Each row is where one point has got to under a steady rotation. How many steps took it there?
The counts run from 0 to 313.
[ -5  -7  -5 -17  35  47  -1 -13  19  16  -2  42  26   1  42  17   9 -13
 -21  54  40 -32 -22 -20  11 -18 -14   2 -29  29  -8 -26   3  19 -24] : 210
[ 20   9  34 -20   8 -26 -46  24   5 -16 -15 -21  -9  -7   9   6 -11  21
 -43   0  -5  21  -8 -18 -39 -27  36 -20   0 -72 -31 -22  -8  17  25] : 41
[ 47   2  12   3   3  17 -15 -41   8 -29  17 -10  -2  22   7  -6   5  -9
 -83  13 -35 -27 -36  19  17  24  24 -12   5   8  -4  36  19  -5 -24] : 85
[ 18 -32  27  14 -36 -34 -26  15   3  -9   1  -6  46   9 -28 -16  12   7
  39 -13 -53   0 -29  -1  27  20  22 -14  12  51   0   5  18 -12 -24] : 280
[ 10  32  -2  11   9 -34   9  -4  33  17  54  -7 -22  50  -6 -39  11  27
 -10  -6  -6  39 -35   3   3  12   0 -19   8  45  25 -25 -40 -16   7] : 94
[  7 -31   6  15  48  16   4   3  15   7  -1   7   1 -57 -10  21 -25 -18
  47 -12 -32 -25  41 -12 -47 -10 -25 -12 -38  -1 -20  -2  12  40  26] : 11
[ 14 -21  32   5 -47 -20   8   4   3  15 -17 -27   7   1   5  36  14 -14
 -48  17  47 -14  10 -21   6  -2  -5  53   8 -30 -13 -15  53  22  19] : 179
[  2 -28  10  16 -33 -18 -10 -37 -12   0 -45 -35   1  15  18  41  19  -3
 -24  21  47  -9   9 -32  14 -19  -3  37  28 -37 -13  13  41  -7  -7] : 177
[ 14 -24  48  14 -31 -44 -23  11   5  -9 -21 -40  -9 -24  21  -3   1 -11
 -39  42  33 -22 -16 -31  -3 -23  -9  28  22 -39  -5 -16  21  12  17] : 181
[ 16 -52 -12   2  -6 -28  17  39  -2  15 -11 -24   9 -51  -2   3 -59 -45
  11   8  -4   0  20 -23  -7 -42 -14  17   8   3  -1 -24 -22 -21  21] : 167
[ 25  -4   8   9  -3  48  11 -37  -3  -4  18  -3   5  22  -7 -25   2 -13
  21 -13 -52 -28 -27 -15  12  10  11 -20 -39  -8  66  40   9   7 -17] : 104
[ 52  11 -14 -15   2  23 -24   7  17  40 -16 -32  46 -11 -20 -22 -29  15
 -24  26  -8  21 -23 -28 -48  -2  -1 -30 -11 -34   3  25  -7  30  26] : 58
[ -3  15   1 -12  33  18 -38  -8   9  19 -22  17  65  34  35  41 -34  36
  16  -1  21  23 -26 -17  27   1  20   6  10   9 -20 -13 -16 -33 -13] : 50
[ 20  -8  52   2 -10 -70 -30  36  22 -23   7 -20  10 -36  -3  10 -22 -19
 -18  37  23 -28  -5  -2 -36  -1 -16  34   6   9  -5 -28   1  13  31] : 184
[ 23 -29   0  23   6  -3  -3 -14   2  -3   9   0  28 -45  -2 -31 -36 -59
  13 -20 -29   1  -7 -24   6 -17 -53 -24  -2 -21  34   5  13   2  33] : 308
[ -9  46  13  27 -31 -20  25  -2 -23   9 -12 -15 -13 -14   0  -8 -14   8
 -48 -33 -51  20   7  10  42 -27  20 -15  46  -1 -10 -16  41 -27 -15] : 272
[  5 -11  20  35  10   8  19  13  15   5  -3  -5   6 -74  51  16 -22 -21
  34 -18 -19  -4 -12 -33 -25  -3 -36  -3 -26  -9  -6  -9  -8  47  14] : 8
[ -5 -32  12  -7  13  -3  23  12   2   7 -13 -33   2 -22   6   1 -53  -4
  33 -52 -28 -22  45   7 -17  10  -8  30 -21 -47  12  12  31 -15  40] : 151
[-29  -3  27  31  -9  10  31  15  20  25  -3  -9  11  10  50  37  38  12
  40 -24  20  11 -14 -40   8  12 -25  34  -5  29  -1 -37  -4  38  12] : 3
[  9   0  45  15 -21 -21  -3  23  -4  -7  -4   4  13 -18  -6 -12 -29  -3
  -4 -16 -73 -27 -20   5  53  -6  28  -1  32   7   1 -11  30 -35 -28] : 276
[  7  47  21 -17 -14  24   4  28  -5  18  -6 -14  -2  52 -20   6  20  48
  10  -6 -52   2 -10 -11 -34   0  46  -9 -16 -13  22   2 -23  22 -17] : 248
[ 11 -46 -15  -8   7 -16  14 -54  32 -15  -4  -2  11  13  33  70   6   2
 -25  17  36  12 -21 -26 -10  15  11  22 -32   5 -11   2 -34   7  -9] : 193
[-13  54   4  16  10 -28  17 -38  18  -3  39  20 -13  21  19 -24 -12  26
  -2 -31   1  44 -23  19  24   0  -5 -18 -25  39  43 -23 -14 -32   0] : 96
[  8   9 -31  22 -34   9  13   0 -28  42 -19 -32  -6  20 -48 -10  23  19
 -10 -14 -41  50  20  -6  -6 -34  28 -44  20  19 -10  10   9   5   0] : 267
[  6 -56   1  12 -16 -29 -29 -12  11  17   2  -5  40  16 -21 -33  37  30
  30 -12 -16  20 -18  10  33  23  21 -33  -5  39 -15   6  38 -17  -2] : 282
[ -8 -20   4  -2 -33 -19  49  17   0   5  -8 -38   0 -24  49  12 -28 -16
  17 -74 -19  20  12  -2 -12  15 -12  34 -17 -39  10   7 -10  -4  18] : 148
[ 18 -15  44  10 -49 -31  -4  14   0  -8 -19 -36   4 -12  13  26   6 -20
 -49  25  31 -19 -12 -23  -2  -8  -7  46  16 -23   1 -12  27  26  12] : 180
[ 13 -27  47   3  -8 -45 -28  22  15   5  -2 -28 -13 -24   9 -16 -13   2
 -36  41  45 -29  -7 -14  -3 -21  -8  22   8 -32  -8 -27  33   7  40] : 182
[ 12  44  29   0  32 -27  -2 -26  35   8  -4  -6 -16   5 -16  17 -18  29
   5  40  21 -25  13 -24 -51  -3 -27  14 -15 -45  26 -12  -3  17  29] : 201
[ 15 -29  10 -12  -4  11 -44 -16 -12  -9 -27  -9   9   4  34  30  23   6
 -37  -4  26  27 -10  -9 -13 -19  32 -23 -13 -56 -53   2  29  31  -1] : 37
[ 50  43 -14  13 -35 -36 -20 -26  20  23  11   0   4  -5 -29 -37 -24  23
  13  32  15  42 -29   0  10 -15 -10 -28   3   9  14  27   8 -24 -21] : 77
[ 26  55  -5 -12  14 -11 -26 -22  -6  20 -22 -12  41 -15 -35 -17 -32  19
 -18  23 -10  22   3   1 -61 -24  -7 -30 -24 -20  16  11  19  15  31] : 60
[-18 -29  10   6  26 -27  -5 -13  22   9  -7  -7  36  70 -21  -4  41   3
  22 -23 -38 -11  -7 -31  22  25 -14  12  47  19  19 -23 -15 -21   9] : 298
[-50 -29  -4  10  -1  13  -9  16 -41  13 -49 -36  47  33  16   5  40  -9
   7  -8  24 -14  28 -18  -4 -26 -12  24  22  23   9 -13  27  -8  28] : 159
[  2  66 -16   0  40  -2 -32 -41 -24  -2 -31   9  35   5 -20  15 -26   9
 -52  25 -10   7  19  12 -25 -37   1 -25  19  22   3  -4  10 -24   9] : 64
[  3   8  -5  20 -47  -9  25  -6   3   5  11 -26 -34   1  29 -26  45 -12
   2 -53   6  10  29  35  -2  14 -26   0   4 -17 -21  27  55   2 -22] : 129
[-14  15   1   4  37  35 -14 -31   4  -9 -18  32  28  -2  51  21  11 -13
 -11  59  34 -30 -24 -28   6 -29 -17   0 -16  26   5 -20  -4   4 -33] : 209
[  0 -30   5  -1 -15 -12  36   7   0  -1 -17 -49  -3 -26  49  -8 -42 -10
  24 -58 -20   8   7 -13  -8   4  -8  17  -4 -64   7  20 -15 -20  15] : 149
[  7 -35  16  -2 -26 -19  -1 -17   6  19 -32 -23   1  12  13  27  20   3
 -42  25  57 -17  11 -19  18 -13   0  41  20 -41 -24  -5  56   4  11] : 178
[  8  22   8  22  11  26  24 -54  10 -12  33  12   4   5  39  -6 -39  -1
  15 -35 -32   3 -28  10  44  12   0 -10 -36  13  47  14   2 -30 -15] : 100
[  9 -29  29  14  38 -57 -59  13  20 -22   9 -17  -1 -22  -1  -6 -30   7
   7  42  37 -19  -5  -4 -19 -15 -12  17   5  28 -12 -21 -14 -20  28] : 186
